What is the hidden score of each row? Scores go from 0 to 20, and 10 is about the middle. The score is a weighted sum of the row's numbers plus the product of two more (or one squared), each taken from its middle value.
-0.13|-0.27|-0.37| 0.98|-0.17|-0.81| 0.05|-0.12| 0.12| 0.54| 0.33|-0.39| 0.40|-0.79| 0.10|-0.65 >> 8
-0.10| 0.18|-0.61| 0.22|-0.26|-0.25|-0.11|-0.40| 1.03|-0.02| 0.44| 0.41| 0.50|-0.08|-0.31|-0.44 >> 11
 0.44|-0.19| 0.20|-0.20| 0.49|-0.64| 0.45| 0.52| 0.04|-0.31|-0.26| 0.33|-0.21|-0.03| 0.50|-0.07 >> 12
 0.44|-0.41|-0.40| 0.67|-0.03|-0.47| 1.10| 0.26|-0.22|-0.07| 0.20| 0.22| 0.24|-0.13| 0.04|-0.46 >> 7
-0.15|-0.70|-1.25| 1.78|-0.75|-0.84| 0.98|-0.56| 0.08| 1.04| 0.94|-0.36| 1.13|-0.18|-0.37|-1.11 >> 4
-0.49|-0.34| 0.33|-0.45| 0.46|-0.72| 0.21| 0.46|-0.24|-0.39|-0.25| 0.39|-0.20|-0.39| 0.41| 0.10 >> 9
-0.26|-0.54|-0.80| 1.46|-0.59|-0.36| 0.47|-0.72| 0.11| 0.76| 0.71|-0.31| 0.87|-0.27|-0.25|-0.87 >> 7
 0.09|-0.03|-0.32| 0.16|-0.15|-0.76| 0.70|-0.18| 0.79|-0.39| 0.51| 0.69| 0.36|-0.78|-0.41|-1.53 >> 17
 1.74| 0.49| 2.37|-1.91| 1.93| 0.67|-0.57| 2.29|-2.21|-1.38|-2.46|-0.26|-2.59|-0.96| 2.17| 1.81 >> 15
 1.01| 0.10| 2.28|-2.14| 1.93| 0.32|-0.55| 1.96|-2.05|-1.42|-2.19|-0.03|-2.17|-0.07| 2.11| 2.52 >> 18
 0.00|-0.17|-0.29| 0.01|-0.01|-0.56| 0.38|-0.10| 0.65|-0.36| 0.30| 0.64| 0.36| 0.11|-0.20|-0.35 >> 9
-0.34|-0.34|-1.20| 1.57|-0.82|-0.55| 0.56|-0.72| 0.72| 0.82| 1.04|-0.13| 1.12|-0.09|-0.69|-1.12 >> 6
 0.04|-0.01|-0.33| 0.25|-0.12|-0.43|-0.18|-0.26| 0.93| 0.04| 0.30| 0.27| 0.35|-0.66|-0.14|-0.70 >> 14
-0.09|-0.02|-0.33| 0.05| 0.02|-0.33| 0.08|-0.12| 0.72|-0.03| 0.19| 0.33| 0.30|-0.29| 0.00|-0.42 >> 12
 0.78|-0.18|-0.50| 0.82| 0.03|-1.06| 0.69| 0.54| 0.31| 0.07| 0.11| 0.11| 0.21|-0.77| 0.19|-0.91 >> 11
-0.13|-0.12|-0.29| 0.14| 0.09|-0.93| 0.59| 0.28| 0.36|-0.34| 0.25| 0.48| 0.16|-0.45|-0.05|-0.62 >> 9
-0.36|-0.11|-0.20|-0.11| 0.03|-1.12| 0.72| 0.20| 0.47|-0.30| 0.35| 0.62| 0.18|-0.46|-0.20|-1.22 >> 11
-0.59| 0.06|-1.00| 0.61|-0.80| 0.16|-0.15|-1.02| 1.19| 0.52| 0.93| 0.00| 1.04| 0.21|-0.94|-0.35 >> 10
 0.72|-0.26|-0.09| 0.51| 0.01|-0.58| 1.03| 0.28|-0.26|-0.08| 0.13| 0.33| 0.05|-0.36| 0.06|-1.04 >> 11
-1.04| 0.44|-1.34| 0.69|-1.55| 0.80|-0.38|-1.76| 1.64| 0.84| 1.52| 0.02| 1.36| 0.65|-1.98|-1.10 >> 8
 0.39| 0.83| 0.03|-0.12|-0.27| 1.68|-1.39|-0.23| 0.44| 0.31|-0.32|-0.57|-0.31|-0.28|-0.25| 0.68 >> 15
 0.51| 1.09| 0.29|-0.76| 0.05| 1.80|-1.39| 0.05| 0.31|-0.13|-0.65|-0.37|-0.68|-0.13| 0.03| 0.92 >> 15
 0.84| 0.87| 0.29|-0.60| 0.01| 1.54|-1.16| 0.02| 0.27|-0.15|-0.56|-0.25|-0.62|-0.23| 0.02| 0.70 >> 15
 0.94| 0.44| 0.93|-1.12| 0.52| 1.29|-0.61| 0.34|-0.42|-0.56|-0.90|-0.02|-0.94|-0.28| 0.50| 0.69 >> 14
-1.26| 0.46|-1.64| 0.84|-1.73| 0.91|-0.43|-1.89| 1.80| 1.00| 1.73|-0.03| 1.57| 0.73|-2.23|-0.98 >> 9
-1.58| 0.20|-1.34| 0.69|-1.59| 1.05|-0.52|-1.94| 1.13| 1.13| 1.53|-0.42| 1.51| 1.21|-1.92|-0.16 >> 14
-0.33|-0.13|-0.65| 0.73|-0.20|-0.53| 0.15|-0.24| 0.64| 0.29| 0.44| 0.19| 0.59|-0.01|-0.13|-0.17 >> 8
-0.30|-0.50|-0.04| 1.06|-0.62| 1.01|-0.20|-0.89|-0.97| 1.18| 0.16|-1.15| 0.32| 1.17|-0.07| 0.39 >> 3
 1.96| 0.35| 2.49|-1.74| 2.23| 0.34|-0.63| 2.43|-2.32|-1.51|-2.65|-0.28|-2.64|-0.66| 2.66| 2.37 >> 15
-1.10| 0.50|-1.43| 0.50|-1.48| 0.98|-0.37|-1.66| 1.67| 0.79| 1.46| 0.05| 1.36| 0.73|-1.95|-0.69 >> 10
 0.85|-0.04| 1.17|-0.89| 1.24|-0.47| 0.01| 1.42|-1.02|-0.95|-1.27| 0.18|-1.28|-0.53| 1.37| 0.93 >> 10
 0.07|-0.13| 1.21|-0.91| 1.01|-0.68| 0.04| 1.09|-0.91|-0.78|-0.93| 0.27|-0.99|-0.40| 0.97| 0.51 >> 9
 0.36| 0.75| 0.22|-0.51| 0.14| 1.56|-0.79| 0.10| 0.10|-0.29|-0.63|-0.07|-0.52| 0.31| 0.12| 1.19 >> 17
 1.02| 0.21| 1.11|-1.00| 0.60| 1.14|-0.37| 0.43|-0.70|-0.56|-0.98|-0.04|-1.03|-0.25| 0.69| 0.59 >> 15
-1.01| 0.26|-1.43| 1.06|-1.25| 0.24|-0.02|-1.36| 1.38| 0.87| 1.37|-0.06| 1.36| 0.83|-1.47|-0.89 >> 5
 0.61|-0.23|-0.24| 0.13| 0.04|-0.43| 0.96| 0.26|-0.12|-0.26| 0.11| 0.33| 0.11|-0.04| 0.03|-0.48 >> 9
-0.33| 0.06|-0.35| 0.30|-0.16|-0.29|-0.22|-0.32| 0.99|-0.02| 0.32| 0.17| 0.36|-0.55|-0.23|-0.74 >> 13
-0.53|-0.41|-0.31| 0.92|-0.18|-0.78| 0.31|-0.22|-0.04| 0.54| 0.37|-0.35| 0.44| 0.16| 0.16|-0.56 >> 6
-0.25| 0.06|-0.88| 0.68|-0.62|-0.14|-0.16|-0.70| 0.96| 0.56| 0.80|-0.06| 0.85|-0.05|-0.64|-0.54 >> 8
-0.17|-0.55|-0.43| 1.01|-0.20|-0.87| 0.26|-0.20| 0.04| 0.71| 0.42|-0.36| 0.51|-0.25| 0.12|-0.55 >> 7
-0.06| 0.02|-0.03|-0.48| 0.01|-0.41| 0.49|-0.07| 0.52|-0.55| 0.25| 0.77| 0.11|-0.33|-0.35|-1.06 >> 13
-0.31|-0.17|-0.54| 0.01|-0.20|-0.46| 0.74|-0.19| 0.77|-0.34| 0.58| 0.87| 0.48|-0.12|-0.53|-0.90 >> 9
-1.02| 0.43|-1.33| 0.45|-1.48| 0.90|-0.44|-1.69| 1.58| 0.81| 1.52| 0.00| 1.30| 0.26|-1.92|-1.03 >> 10
-0.11| 0.21| 0.09| 0.32|-0.43| 1.59|-0.85|-0.61|-0.56| 0.82|-0.06|-0.94|-0.05| 0.65|-0.12| 0.90 >> 12
 1.50| 0.13| 2.91|-2.34| 2.25| 0.44|-0.77| 2.28|-2.54|-1.55|-2.67|-0.23|-2.77|-0.41| 2.50| 2.36 >> 13
 0.12|-0.11| 0.74|-0.91| 0.88|-0.39| 0.15| 0.85|-0.65|-0.72|-0.73| 0.19|-0.55| 0.44| 0.77| 1.37 >> 12
-1.06| 0.45|-1.46| 0.73|-1.60| 0.95|-0.49|-1.83| 1.63| 0.93| 1.57|-0.07| 1.49| 0.83|-2.09|-0.71 >> 10
-0.56| 0.21|-0.74| 0.13|-0.54| 0.07|-0.24|-0.79| 1.39| 0.23| 0.77| 0.31| 0.71| 0.18|-0.80|-0.70 >> 12
-0.87| 0.40|-0.90| 0.34|-0.77| 0.17|-0.25|-0.97| 1.57| 0.33| 0.96| 0.27| 0.87| 0.40|-1.07|-0.81 >> 10
 1.66| 0.33| 2.57|-1.88| 2.12| 0.20|-0.50| 2.30|-2.19|-1.55|-2.51|-0.20|-2.59|-0.41| 2.46| 1.97 >> 13
 0.04|-0.21| 0.31|-0.36| 0.26|-0.15| 0.80| 0.26|-0.36|-0.66|-0.13| 0.45|-0.21| 0.10| 0.10|-0.28 >> 9
-0.13| 0.12|-0.25| 0.23|-0.10|-0.31|-0.26|-0.27| 0.93| 0.05| 0.28| 0.21| 0.27|-0.60|-0.14|-0.79 >> 15
-0.25|-0.41|-0.94| 1.59|-0.70|-0.96| 0.61|-0.62| 0.57| 0.90| 0.91|-0.16| 0.98|-0.36|-0.52|-1.63 >> 10
 0.06|-0.09|-0.56| 1.25|-0.21|-1.15| 0.24| 0.14| 0.25| 0.41| 0.29|-0.29| 0.29|-1.08| 0.09|-1.03 >> 8
-0.06|-0.40| 0.11| 0.90|-0.15|-0.58|-0.18|-0.10|-0.65| 1.09| 0.01|-0.93| 0.06|-0.72| 0.42|-0.75 >> 8
-1.45| 0.27|-1.46| 0.62|-1.71| 0.96|-0.57|-2.02| 1.40| 1.05| 1.71|-0.19| 1.52| 1.23|-2.11|-0.52 >> 9
 0.48|-0.02| 1.10|-0.39| 1.01|-0.72| 0.19| 1.27|-0.97|-0.84|-0.95| 0.20|-1.00|-0.67| 0.98| 0.60 >> 14
 0.17|-0.16| 0.09|-0.04| 0.42|-0.31| 0.16| 0.36| 0.20|-0.43|-0.22| 0.36|-0.12|-0.23| 0.44| 0.16 >> 10
 0.50|-0.75|-0.85| 1.75|-0.44|-1.11| 1.32|-0.09|-0.06| 0.72| 0.63|-0.06| 0.72|-0.47|-0.05|-1.56 >> 11
 0.44|-0.16| 0.56|-0.55| 0.62|-0.76| 0.40| 0.77|-0.28|-0.57|-0.42| 0.41|-0.55|-0.58| 0.60|-0.33 >> 12
-1.09| 0.43|-1.43| 0.72|-1.18| 0.36|-0.33|-1.29| 1.69| 0.72| 1.35| 0.20| 1.26|-0.02|-1.51|-0.91 >> 11
-1.40| 0.47|-1.17| 0.16|-1.18| 0.53|-0.66|-1.43| 1.86| 0.65| 1.35| 0.22| 1.16| 0.22|-1.69|-0.88 >> 10
-1.18|-0.23|-1.25| 1.26|-1.27| 0.05|-0.08|-1.51| 0.66| 1.32| 1.31|-0.51| 1.41| 1.10|-1.22|-0.46 >> 3
-0.30| 0.15| 0.49|-1.57| 0.45| 0.08| 0.36| 0.54|-0.34|-1.03|-0.21| 0.67|-0.43| 0.93|-0.23| 0.92 >> 15
 0.52| 0.21|-0.51| 0.86| 0.07|-0.31|-0.05| 0.44| 0.36| 0.18|-0.04|-0.13| 0.00|-1.18| 0.34|-0.24 >> 12
 1.67| 0.11| 2.61|-2.34| 2.24| 0.44|-0.69| 2.25|-2.45|-1.47|-2.62|-0.20|-2.52| 0.09| 2.51| 3.09 >> 16
 0.21|-0.10| 0.98|-0.91| 1.01|-0.56| 0.24| 1.20|-1.02|-0.82|-0.95| 0.18|-0.93|-0.02| 0.95| 0.98 >> 10
-0.07|-0.14|-0.30| 0.00| 0.10|-0.86| 0.60| 0.24| 0.47|-0.38| 0.26| 0.54| 0.23|-0.17|-0.14|-0.57 >> 8
 0.48|-0.55|-0.70| 1.55|-0.31|-0.90| 1.25|-0.04|-0.02| 0.44| 0.55|-0.04| 0.55|-0.53| 0.02|-1.44 >> 12
-0.10|-0.55|-1.08| 1.72|-0.81|-0.93| 0.94|-0.57| 0.45| 0.78| 0.93|-0.24| 0.99|-0.51|-0.51|-1.89 >> 13
 0.13|-0.10|-0.67| 1.23|-0.09|-1.03| 0.33| 0.29| 0.26| 0.47| 0.22|-0.17| 0.30|-0.47| 0.20|-0.48 >> 6
-0.28| 0.03| 0.26|-1.22| 0.28| 0.27| 0.34| 0.25|-0.04|-1.02|-0.06| 0.89|-0.17| 1.12|-0.38| 0.98 >> 17
-0.27| 0.01| 0.27|-1.15| 0.25| 0.14| 0.38| 0.08| 0.06|-0.95| 0.03| 0.88|-0.14| 0.44|-0.33| 0.26 >> 12
 0.00|-0.19|-0.44| 1.31|-0.09|-0.68| 0.01| 0.10| 0.28| 0.57| 0.21|-0.36| 0.29|-0.75| 0.16|-0.57 >> 8
 0.67| 0.74| 0.55|-0.97| 0.21| 1.36|-0.89| 0.21|-0.03|-0.27|-0.71|-0.20|-0.74|-0.50| 0.26| 0.58 >> 15
-1.62|-0.10|-1.40| 1.00|-1.58| 0.74|-0.52|-1.95| 0.88| 1.43| 1.58|-0.53| 1.62| 1.16|-1.70|-0.06 >> 14
 1.92| 0.28| 2.67|-2.03| 2.34| 0.43|-0.71| 2.59|-2.49|-1.31|-2.86|-0.37|-2.75|-0.78| 2.88| 2.51 >> 14
 0.11|-0.41|-0.07| 0.81|-0.51| 1.10|-0.23|-0.73|-1.16| 1.03| 0.02|-1.24| 0.22| 1.12| 0.08| 0.90 >> 6
-0.06| 0.22| 0.12| 0.23|-0.49| 1.16|-0.77|-0.65|-0.62| 0.69|-0.07|-0.91|-0.06| 0.28|-0.11| 0.41 >> 10
 0.25|-0.08| 0.11|-0.13| 0.38|-0.34|-0.08| 0.28| 0.27|-0.25|-0.24| 0.30|-0.16|-0.61| 0.50|-0.01 >> 12
 0.27|-0.05|-0.60| 0.71| 0.11|-1.13| 0.51| 0.60| 0.21| 0.11| 0.13| 0.06| 0.12|-0.97| 0.31|-0.61 >> 8
 0.02| 0.00|-0.26|-0.36| 0.06|-0.06| 0.55|-0.03| 0.53|-0.63| 0.25| 0.75| 0.26| 0.32|-0.29|-0.05 >> 10
-0.18|-0.18| 0.12|-0.94| 0.17| 0.18| 0.46| 0.01| 0.26|-0.79| 0.06| 0.84| 0.00| 0.98|-0.28| 0.34 >> 8
-0.38| 0.02|-0.21|-0.30| 0.00|-0.30| 0.63|-0.11| 0.60|-0.66| 0.30| 0.82| 0.24| 0.19|-0.40|-0.54 >> 9
-0.55|-0.14|-0.64| 0.73|-0.28|-0.57| 0.12|-0.34| 0.80| 0.49| 0.54| 0.14| 0.66|-0.42|-0.27|-0.67 >> 8
-0.26| 0.17| 0.39|-1.39| 0.35| 0.08| 0.34| 0.42|-0.20|-1.12|-0.18| 0.77|-0.35| 0.82|-0.30| 0.77 >> 16
 0.14| 0.05|-0.59| 0.69|-0.18|-0.33|-0.14|-0.01| 0.38| 0.52| 0.20|-0.32| 0.39|-0.19| 0.07| 0.03 >> 7
-0.62|-0.05| 0.58|-1.49| 0.43|-0.32| 0.34| 0.31|-0.07|-1.00|-0.03| 0.83|-0.31| 0.50|-0.26| 0.31 >> 10
-0.56|-0.56|-0.46| 1.25|-0.34|-0.63| 0.14|-0.50|-0.13| 1.01| 0.50|-0.49| 0.73| 0.10| 0.03|-0.22 >> 4
 0.78| 0.03| 1.86|-1.55| 1.49|-0.22|-0.23| 1.62|-1.73|-1.17|-1.64| 0.02|-1.73|-0.26| 1.55| 1.35 >> 11
 0.87| 0.09| 2.02|-1.77| 1.59|-0.02|-0.33| 1.71|-1.84|-1.21|-1.78| 0.00|-1.82|-0.20| 1.66| 1.78 >> 14
-0.44|-0.07|-0.26| 0.04| 0.08|-0.97| 0.72| 0.22| 0.44|-0.38| 0.25| 0.55| 0.21|-0.34|-0.15|-0.81 >> 8
-0.29|-0.13|-0.27|-0.20|-0.08|-0.38| 0.64|-0.17| 0.66|-0.43| 0.45| 0.85| 0.38| 0.13|-0.48|-0.54 >> 9
-0.77| 0.32|-1.46| 0.99|-1.22|-0.03|-0.24|-1.24| 1.69| 0.67| 1.37| 0.12| 1.28| 0.25|-1.52|-0.94 >> 8
 0.06|-0.20| 0.65|-0.75| 0.67|-0.65| 0.00| 0.62|-0.48|-0.61|-0.47| 0.34|-0.45|-0.14| 0.61| 0.55 >> 9
-1.70|-0.08|-1.41| 0.82|-1.77| 1.21|-0.31|-2.18| 0.78| 1.45| 1.63|-0.59| 1.65| 1.88|-1.95|-0.05 >> 8
 0.75| 0.98| 0.33|-0.90| 0.02| 1.66|-1.18| 0.00| 0.26|-0.16|-0.58|-0.23|-0.59|-0.07|-0.03| 1.04 >> 16
-0.49|-0.10|-1.18| 1.28|-0.95|-0.22| 0.18|-1.00| 0.91| 0.74| 1.05|-0.06| 1.15| 0.28|-0.89|-0.93 >> 6
-1.13| 0.43|-1.40| 0.51|-1.34| 0.97|-0.33|-1.51| 1.60| 0.63| 1.29| 0.18| 1.23| 0.49|-1.73|-0.76 >> 10
-0.50| 0.03| 0.28|-1.52| 0.31| 0.19| 0.31| 0.30|-0.07|-0.96|-0.03| 0.85|-0.21| 0.84|-0.36| 0.85 >> 17
 0.17| 0.02| 0.18|-0.27| 0.23|-0.50|-0.17| 0.06| 0.54|-0.23|-0.10| 0.29|-0.07|-1.03| 0.29|-0.75 >> 18
 0.02|-0.41| 0.33| 0.59|-0.47| 0.88|-0.38|-0.67|-1.17| 1.11|-0.02|-1.20|-0.03| 0.32| 0.13|-0.14 >> 6
 0.13|-0.53| 0.31| 1.16|-0.27| 0.72|-0.32|-0.44|-1.43| 1.06|-0.22|-1.25|-0.03| 0.69| 0.41| 0.71 >> 5
 1.73| 0.45| 1.96|-1.63| 1.68| 0.76|-0.37| 2.12|-1.95|-1.26|-2.19|-0.16|-2.25|-0.63| 1.86| 2.02 >> 18
 0.88| 0.07| 0.92|-0.85| 0.58| 0.77|-0.06| 0.50|-0.71|-0.55|-0.89|-0.03|-0.90|-0.26| 0.73| 0.27 >> 15
-0.09|-0.77|-0.85| 1.91|-0.50|-1.22| 1.16|-0.25|-0.24| 0.79| 0.69|-0.27| 0.78|-0.58|-0.03|-1.53 >> 5
 0.10|-0.02| 1.21|-0.92| 1.07|-0.82| 0.08| 1.25|-1.05|-0.76|-0.99| 0.12|-1.11|-0.58| 1.09| 0.47 >> 9
 0.43|-0.09| 0.89|-0.45| 0.49| 0.09| 0.32| 0.49|-0.76|-0.37|-0.71| 0.00|-0.79|-0.68| 0.72|-0.62 >> 18
-0.41|-0.12|-0.15|-0.50|-0.04|-0.39| 0.66|-0.14| 0.61|-0.49| 0.38| 0.80| 0.25|-0.36|-0.44|-0.98 >> 12
 1.63| 0.44| 2.08|-2.00| 1.78| 0.82|-0.35| 2.13|-2.03|-1.27|-2.28|-0.16|-2.26|-0.35| 1.91| 2.37 >> 18
-0.17|-0.12|-0.66| 1.20|-0.32|-0.70| 0.17|-0.03| 0.21| 0.80| 0.39|-0.40| 0.47|-0.51| 0.00|-0.66 >> 6
-0.37|-0.16| 0.25|-0.81| 0.09|-0.45| 0.56|-0.06| 0.36|-0.67| 0.32| 0.88| 0.11| 0.22|-0.52|-0.47 >> 9
-0.13|-0.04|-0.49| 0.07|-0.20|-0.63| 0.71|-0.17| 0.87|-0.43| 0.53| 0.71| 0.43|-0.37|-0.49|-1.37 >> 15
-0.70|-0.57|-0.71| 1.06|-0.52|-0.45| 0.06|-0.71|-0.13| 0.94| 0.59|-0.58| 0.88| 0.75|-0.13| 0.21 >> 4
 0.41| 0.46| 0.37| 0.02|-0.10| 1.33|-0.99|-0.10|-0.38| 0.48|-0.49|-0.81|-0.51|-0.20| 0.20| 0.51 >> 11
 1.93| 0.27| 2.89|-1.65| 2.30| 0.10|-0.69| 2.53|-2.47|-1.45|-2.85|-0.30|-2.86|-1.28| 2.77| 1.78 >> 14
 0.12|-0.31|-0.42| 1.26|-0.27|-0.24|-0.13|-0.17|-0.27| 0.89| 0.16|-0.78| 0.36| 0.02| 0.18| 0.23 >> 6
-0.66|-0.15|-1.33| 1.15|-1.17|-0.01| 0.12|-1.26| 1.14| 1.06| 1.33|-0.17| 1.34| 0.23|-1.26|-1.06 >> 6
 0.50|-0.01| 0.24|-0.11| 0.41|-0.41|-0.19| 0.24| 0.34|-0.46|-0.30| 0.24|-0.25|-0.55| 0.50|-0.23 >> 16
 0.94| 1.04| 0.19|-0.66|-0.01| 1.75|-1.27|-0.02| 0.40|-0.11|-0.48|-0.30|-0.56|-0.06|-0.10| 0.93 >> 15
-0.27|-0.48|-0.69| 1.34|-0.73|-0.55| 0.05|-0.86| 0.18| 0.98| 0.79|-0.53| 0.93| 0.27|-0.42|-0.62 >> 5
-0.25| 0.11| 0.64|-1.46| 0.37|-0.11| 0.43| 0.37|-0.21|-0.95|-0.14| 0.79|-0.42| 0.43|-0.30| 0.09 >> 9
